One turn moves every row onto another: examples first, then more rows asked:
lud: [.07, .14, .21, -.09, .38, -.09, -.17, .04, .04, .03, .15, -.03, -.06, .21, .27]
fup: [.17, -.13, .11, -.37, .26, .18, .13, -.14, -.14, .19, .05, .07, .03, -.02, .23]
pef: [-.30, .12, .15, .17, .20, .02, .07, -.23, -.01, .11, -.01, .07, .01, .02, .04]
bavu: [-.02, .12, -.04, -.08, .44, -.04, -.17, -.09, -.14, .19, .12, -.10, -.19, .07, .36]
Difut: [-.31, .12, .16, .16, .15, -.02, .12, -.26, -.06, .09, .05, .08, -.11, .08, .13]
lona: [-.13, .04, .13, .09, -.02, -.11, .05, -.10, .14, .15, .01, -.09, -.23, -.16, .16]
rof: [.20, -.13, .07, -.30, .14, -.01, -.10, -.07, .15, .25, .06, -.02, -.16, -.15, .15]
dama: [-.21, .08, .21, -.07, .31, .13, .09, -.21, -.25, .04, .11, .13, .15, .05, .18]
meki: [-.14, .02, .06, .00, .00, -.19, .10, -.08, .18, .16, .08, -.04, -.26, -.05, .14]
ruf: [-.38, .04, .16, .14, .16, -.01, .11, -.22, -.04, .17, .08, .01, -.08, .10, .18]
fatu: [-.08, .05, -.15, .03, .22, .10, -.10, -.14, -.10, .37, .14, -.06, -.03, -.04, .48]
Patev: [.21, -.05, .13, -.31, .28, .22, .07, -.16, -.10, .17, .07, .06, .13, -.15, .21]
bako: [-.07, .07, -.02, .14, .13, .16, .04, .00, .05, .42, .25, .10, .14, -.06, .28]
sobod: [.20, -.11, .02, -.28, .03, .04, -.05, -.10, .09, .21, .12, -.03, -.12, -.20, .21]
kanem: [.09, .08, .14, .00, .12, .09, -.03, .02, .18, .14, .24, .21, .18, .20, .24]
gudu: [-.08, -.02, .08, .00, -.02, -.13, .03, -.15, .21, .24, .13, -.12, -.23, -.05, .08]
Fim: [.16, -.09, .13, -.26, .00, -.05, .05, -.10, .08, .29, .01, .01, -.23, -.17, .28]
lemu: [-.11, .10, .18, -.05, .29, .22, .10, -.31, -.21, .04, .03, .14, .17, .02, .23]
Kiv: [.00, .00, .05, .13, .08, .19, -.02, -.01, .08, .38, .24, -.02, .15, .04, .39]
Nim: [-.13, .02, .10, -.13, .31, .18, .08, -.26, -.15, .03, -.01, .16, .21, .09, .15]
vosod: [.17, -.09, .20, -.28, .27, .25, -.04, -.08, -.12, .10, .07, .08, .12, -.12, .24]
Geraz: [.08, .07, .28, .05, .16, .06, -.10, .06, .17, .23, .22, .07, .13, .21, .24]
ris: [-.18, .05, .26, -.03, .26, .22, .04, -.25, -.21, .10, .04, .19, .18, .05, .28]
tokip: [-.11, .16, -.13, .02, .24, .01, -.01, -.13, -.06, .29, .15, -.13, -.02, -.18, .48]
vetal: [.13, -.04, .13, -.32, .27, .20, -.03, -.16, -.20, .17, .10, .16, .07, -.13, .23]
lif: [-.34, .12, .19, .10, .11, -.10, .08, -.26, .04, .11, .09, .02, -.01, .09, .13]
temab: [.17, -.08, .06, -.29, .08, -.05, .03, -.06, .17, .27, .07, .00, -.12, -.18, .18]
dapi: [-.18, -.05, .02, -.04, .02, -.17, .01, -.12, .21, .19, .04, -.12, -.24, -.02, .18]
morez: [.05, .23, .04, -.13, .40, -.11, -.10, -.20, -.08, .20, .12, -.08, -.23, .05, .37]
Nalo: [.17, .12, .18, -.11, .33, -.02, -.02, -.02, .04, .00, .23, -.01, -.11, .25, .21]

rof moves to vosod
gudu moves to sobod
meki moves to temab
Now find these:
Fim moves to fup
morez moves to Nalo
lud moves to Geraz

One turn moves every row onto another: examples first, then more rows asked:
Sokes: [.26, -.04, -.11, -.01, .06, -.01, -.06, .26, .06, -.27, .14, .13]
Dogu: [.16, -.16, .03, .05, .07, -.06, -.12, .22, -.04, -.21, .08, .09]
vafif: [-.07, .00, -.07, .02, -.16, .19, -.05, .10, .06, -.15, -.07, -.14]
Vedap: [.09, .17, -.08, .19, .22, .04, -.24, .07, .25, -.01, -.10, .26]
Musol: [-.05, -.03, -.03, .24, .07, .06, -.04, -.22, .13, .00, .08, -.22]
vozag: [.24, .16, .00, -.13, -.02, .03, -.07, -.17, .09, -.16, .09, .12]
vorob: [.15, .10, -.03, .26, .17, .04, -.18, .14, .13, .14, -.15, .18]
pek: [.03, .02, -.08, .33, .27, .12, -.03, .20, .35, -.25, .06, -.07]
Zel: [.24, .12, .05, -.07, -.10, .06, -.04, -.10, -.03, -.15, .00, .03]
rugan: [.26, -.03, .03, -.02, -.05, .17, -.19, -.17, -.02, -.12, -.04, .04]
mudu: [.15, -.11, .01, -.01, .17, -.14, -.17, .15, .09, -.23, .19, .19]
zut: [.02, .13, -.15, .18, .00, .09, .11, -.13, .19, -.05, .11, -.24]
dunid: [.00, -.06, -.02, .36, .32, .11, -.08, .14, .34, -.21, .07, -.04]
Tol: [-.01, -.24, -.03, .12, -.02, .23, -.26, -.04, .10, .00, -.03, -.08]
pip: [-.01, .08, -.15, .15, .16, .05, -.04, -.27, .30, -.10, .17, -.11]
devog: [.30, -.20, -.07, .05, .14, .04, -.24, .18, .08, -.23, .12, .15]
vule: [.07, -.18, -.03, .08, .12, .04, -.23, -.02, .25, .19, .20, -.01]
Pitu: [.13, -.09, -.03, -.01, .08, .01, -.19, .15, .05, -.42, .03, .16]
balot: [.27, -.05, .08, -.03, .02, .01, -.19, -.18, .01, .01, .07, .08]
lugim: [-.05, -.02, .03, .34, .26, .08, -.03, .18, .29, -.25, .02, -.08]
zoti: [.01, .27, -.03, .17, .15, -.06, -.10, .14, .18, .01, -.15, .19]
loti: [-.10, .15, -.13, -.12, -.05, .06, -.01, .05, .29, -.19, .09, -.02]
bav: [.05, -.07, -.04, .36, .23, .12, -.02, .22, .27, -.18, .04, -.10]
sopi: [-.02, .10, .05, .25, .17, .02, -.25, .04, .10, -.01, -.21, .18]
soruv: [.10, .21, -.11, .20, .07, .13, -.16, .17, .14, -.06, -.22, .16]
Bolaf: [.01, -.01, -.01, .35, .28, .03, .00, .21, .34, -.14, .12, -.08]
Kota: [.38, .08, .00, -.09, .04, .03, -.13, -.12, .11, -.01, .14, .11]
sut: [.16, -.02, -.20, .23, .09, .16, -.05, -.16, .25, .05, .13, -.16]
Bil: [.01, .04, -.18, .20, .04, .26, -.06, -.21, .20, -.16, .02, -.19]
Bas: [.11, .08, -.19, -.05, .08, .05, -.10, .03, .42, .05, .25, .04]

Vedap moves to sopi
mudu moves to Dogu
Tol moves to loti
Now find these:
Bolaf moves to bav
vozag moves to balot
pip moves to Musol

